Named turns come first, each shown by rows before and after it. Which turns, in which order, take the first row of each pair that follows to the second? Write the first one first, as in the answered first pair.
k_120:
[ -3   8  -9 -13  37  -5 -18 -11  -9   4 -23 -14  14  41  31  49   4]  ->  [ 18  19 -33  -6  29   7   4 -11 -17  -4 -40 -10  31  17  -7  43  15]
[-18  -5   6  21   8 -31 -48  -8  -6   2   4 -42 -31  10  32 -28 -22]  ->  [ 26  14 -28  29  -1  -9 -29 -22 -29  -7 -32 -26 -18 -30  -6 -36   8]
[ -9   8  -6  -6  23   2  13  11  -2   5 -13   6  14  19  -4  16  -2]  ->  [ -4   6  -3  -8  24  -3   3   3  -7  -1 -14   9   4  23   7  19   8]
k_403:
[ -7 -12  38 -13  13 -11 -35  -5  -1   4  21  10 -40  28  53   1   1]  ->  [-12  -2  42 -37  37  -2   3  -6  -1  -2  10  21 -21  43  22  20  15]
[-20  20  30  -5  17   3  38   9 -17 -12  -7   7  35   8 -32  -8  14]  ->  [ -4  23  11  16  -2  10  32  11 -27 -10 -13   1  38 -15 -39 -23   8]
[ 12 -15  13   7   1 -17   6 -12   8 -11  11  -6 -36 -20  14 -13  14]  ->  [  5 -15  23   1   8 -16  11  -7  14 -14   9  -1 -34 -10  12  -5  18]
k_514:
[ 15  11 -24  -7   8  27  15  -6 -21  -6 -35   5  10 -23 -28  22  27]  ->  [ 12  -2  39 -17   5  11  -2 -18   2 -13  -3  24 -40 -22  20 -13  26]
[-14   4   2  -6  -6 -11  -6  -7   8 -24  32   1  -5 -24 -29 -35 -18]  ->  [ -5  11 -29  -3  -3  -2  -1 -10  -4 -20  11   1  12 -28 -49 -21 -12]
[-27  -9  46 -18  24  -6  44   3  32  -3  13  11  -7  14 -16  -6  -2]  ->  [-18   4   0 -11  27   7  55   7  12   2 -12   5  25  16 -47  17   2]
[  9  11  12 -10 -15   6  26 -21   0 -21  -1  12   2 -18  -5 -26  11]  ->  [ -6   5  16  -5 -17   3  33 -11  10 -16  13   1   8 -18 -11 -27  -6]
k_824:
[-30   4 -37  28 -18  -3 -21   5  -6 -12  43 -20 -17 -12  44 -30 -18]  ->  [ -4  24 -82  18   4  17   0  -5 -36 -19  -6  -7  13  -3  10  11  15]
[ -8 -23  -1   6   8 -16   3  26   1 -15  17 -24  13   8   1 -31 -17]  ->  [ 19 -17 -20   7  14 -13 -26  10 -25 -16 -10 -12   7  12  22 -11   7]
[ -7  -4   8  -6  40  -5  -7  -5   6  -5   8 -11  -2  10   5   5 -23]  ->  [  4  -1  -1  -5  40  -2 -12 -11  -2  -8  -1 -11  -1  13   8  13 -12]
k_434:
[ 23  25 -41 -10  36   9   4 -10 -20   1 -21   8  37   5 -40  26  39]  ->  [ 43  28 -37   7  13  14   8 -12 -17  -2 -18  11  30 -30 -43 -10  37]
[ 21  -9  46 -22  23  -6  35 -26   0 -11 -39  24 -22  16   0   9  41]  ->  [  3  -7  -6 -17  34  -2  17 -13 -19   7 -52  -2  13  39  -6  51  25]
[ -3  -4 -10   9 -11  -4   9  -7  -1 -12  12 -18  -3 -10  -4  -8 -11]  ->  [ -6  -7  11   1  -4  -8  14  -8   5 -17  16 -13 -13  -3   0 -10  -3]

(2 to 3 turns a pair)
[-11 -14  -9  21 -23 -14 -27   6  -1  16  31 -29 -11  -1  37 -18 -40]  ->  [ 53  15 -32   8 -16  13   7 -23 -28  -5 -30  10  -1 -27  -5  -7  19] => k_434 k_824 k_434
[ 14  16 -44   9   0  -5 -27  -9 -27   7  -5  -4   2  11  -6  17  10]  ->  [-14  10 -41  13  -2  -4 -16   9  -9  14  16 -23  10  10 -13  11 -17] => k_120 k_403
[-22  -9  -8 -17  37  11   4   6  13  -9 -14   9  10  26 -23   3 -14]  ->  [  8  -8   4 -14  25   6 -25 -17   3 -17 -21  31 -21  14  11 -18   2] => k_514 k_434 k_514
[-19 -15 -66  39 -48  -5  -2  33  -6  20  17  -5  42 -44 -25  12 -30]  ->  [-13 -24 -57  34 -36 -18 -59  13 -24  26  13   5  18 -11  43  35 -15] => k_403 k_824 k_403
[-14   8 -28  -6  32   6 -25  37 -26  13 -28  -3  36  23  18  51  -8]  ->  [-44   4  -1  -5  23  -2  12  56   7  10  10 -13  34  19  -3  29 -39] => k_824 k_403
[ 17  10  -2 -18  13   7  32  -9  -2 -14 -16  14  11  -4 -35   4  26]  ->  [ 28  10 -26   2  -4   9  16  -5 -10  -8 -18   2  15 -23 -34  -6  14] => k_434 k_403
[  1  -9 -14  15 -18  15  -1   2 -20  -3 -20  -6  19 -22 -16   9 -25]  ->  [-11 -20   8  13 -20  -1 -27   1 -14   3   1 -10   1  -8  17   6 -33] => k_403 k_403
[-19 -10 -30  12  -6   1  27  23   9  25  20 -29  18  13 -13   7 -15]  ->  [  4  -3 -55  19 -11   4   2  11 -12  26   0 -23  15   5   5  14  -2] => k_824 k_824 k_403
[ -9  18 -17   0  15   4  30   9  -7  -8 -21  -1  32  -4 -53   6   4]  ->  [ 10  16   0 -12  30  -3 -20 -19 -24  -9 -30  21  -1  19  13  23  31] => k_824 k_403 k_824
[-27   1 -29  -5  21  -1  12  14  -3  21   6 -17  34  44  -7  46 -22]  ->  [ 37  11 -61  20 -16  10 -16 -11 -28  16 -24  -7  19 -11  -4  13   0] => k_120 k_403 k_434
[ 17  -8 -21  10 -41  -7 -14 -13 -11  -2 -23  -3  -6 -29 -16 -11 -11]  ->  [ 28  -5   4 -11 -29  -4   5 -22  -6 -13 -28  18 -14 -26 -21 -16   8] => k_434 k_824 k_403
[-15  -2  13 -10  13 -12  -8   5  11  10   5  -8   8  27  22  12  -5]  ->  [ 22  13 -24   5  -5   3  -2  -4  -7   3 -24  -6  20 -11  -6   1  10] => k_824 k_120 k_434
[-16  -3  47 -21  15 -15  24   0  11  -3  15   7 -13  17  -3  -1  11]  ->  [-11 -11  31   1  -3 -24 -27  -8  -4   9  19  -5 -21  15  38   1   0] => k_514 k_824
[  9 -15 -24  29 -37  -1 -28 -28 -16  -3 -24 -18  20 -36   4  -1 -20]  ->  [ 21  -6   6   0 -16  10  23 -39 -12 -20 -37  10  15 -36 -32   1   9] => k_434 k_824
[-13 -15 -17   7 -25   5   0   7  33  -2 -14 -13  16 -12 -41 -15 -27]  ->  [ 27 -11 -14   7 -30   3 -38 -22  14  -8 -31  10 -15 -16  -1 -20   6] => k_514 k_824 k_824
[ 30   6  25  37 -48 -17   2 -25 -15 -12   1  21 -43 -36  27 -34  -6]  ->  [-47   0   7   3  16 -16  36   8  -8   6  -4  -4  20  55  -1  58 -26] => k_434 k_434 k_824
[-25 -20 -12  59 -30 -21 -45   3 -14  27  23 -13 -39  33  37   5 -11]  ->  [-23 -10 -50  71 -43 -11 -26  17 -20  30   9 -27 -11  15  -1   9 -22] => k_434 k_514
[  3   4 -28  13 -22   4  -9   6 -12   7  -8 -10  14 -16  -9  -5 -12]  ->  [  9   2 -28  14 -22   0 -17   5 -14   7  -6  -9   9 -16   0  -6 -11] => k_824 k_824
[ 16  -3  -9  10   7   1 -20  11 -30  16  -1   0  20 -32 -40 -17  19]  ->  [ -3 -20  24  13   7 -16 -40  16 -12  17  29  -8  -4 -20  -4 -30   0] => k_824 k_120
[ -1  26  32  -9  45  10  56 -10  -5   8  16  15  -3  10 -42 -22   1]  ->  [ 28  24  -2  26   5  15  32  -9 -14  10  17   0  -2 -35 -46 -52 -12] => k_403 k_403
[-18  17 -18  28 -36 -20   2   9  11   1  54 -32  19   6 -10 -10 -32]  ->  [-23  12   5  18 -30 -25   4   5  22  -1  63 -25   5   9  -1 -18 -27] => k_403 k_434
[  5 -19  15 -22  41   8   5 -16 -22 -21 -26  29 -16 -17  17   0  14]  ->  [-34 -21   0 -19  51  11  25  10 -12 -11 -13   6  16  -1 -15  19 -13] => k_824 k_434
[ 22  16 -38  11 -15   7   7   2 -15   5 -26  -8  18 -42 -17  -7   5]  ->  [ 23   4  25  -7  -9 -11 -13 -14   1  -5   0  12 -31 -25  34 -25  18] => k_514 k_403
[-15  -2 -10 -24  -7 -11  28  17 -10 -15  24 -18  23  -2 -27  21 -46]  ->  [ 34  15 -27 -23 -14   3  21 -12 -36 -29 -11  10  16 -28 -28  13 -11] => k_434 k_514
[-25   0 -18 -19  30   7 -22  23 -11  12 -15  -6  41  47 -36  36 -17]  ->  [-27 -12 -10  14 -16  -7 -59  29   3  18  26 -26  15  12  -2 -14 -53] => k_824 k_434
[ 14  -8   0  18   1   1 -41 -10 -17   8  12   1 -16 -17   3 -20 -13]  ->  [-21 -15  18  -6  30  -6 -22   1  -2   8  25  -2  -7  20   2   5 -22] => k_514 k_403 k_403
[ -3   8 -30  -2   9  12  -8  11 -11   8 -17  -3  21  11   2  38  11]  ->  [-10   1 -37   9  -6   7 -18  19  -7  14  -2 -16  19   0   8  23  -8] => k_403 k_403 k_120
[ 21  22  22 -13  -2  27  72   6  11   7 -21 -16  25 -39 -33  -9   4]  ->  [-21   9  57 -32  28  10  62  13  28  14   4 -19  15  11   2  13  -6] => k_120 k_403
[ 14   4 -37  14 -38   4  14  18  -4  -7   2 -31  24 -35 -27 -14 -33]  ->  [ 31   9 -50  13 -34   8   1   6 -20  -5 -16 -21  22 -31 -15  -3 -15] => k_824 k_824
[  2 -18   4  20  -7   0  -3  -2  11  24  33 -25 -19 -21  -1  -8 -24]  ->  [ -6 -10 -11   2  27   7  24   1   4  24  11 -20  12   2 -34  33 -11] => k_434 k_403 k_514
[-13  -1  29 -14  -4   6  30  17  29   4  18  16  -3 -17 -49 -25 -27]  ->  [ 25  10  -9   0 -17  18  18   3   5   3 -11  20   6 -40 -56 -23  -9] => k_514 k_434 k_403
[ 12 -12  26  -1 -20   1   7 -11  10 -12   6   7 -33 -25  19 -44  13]  ->  [ -1 -12  41 -23   2   1  26 -11  16 -17   1  15 -28  -3  11 -26  20] => k_403 k_403
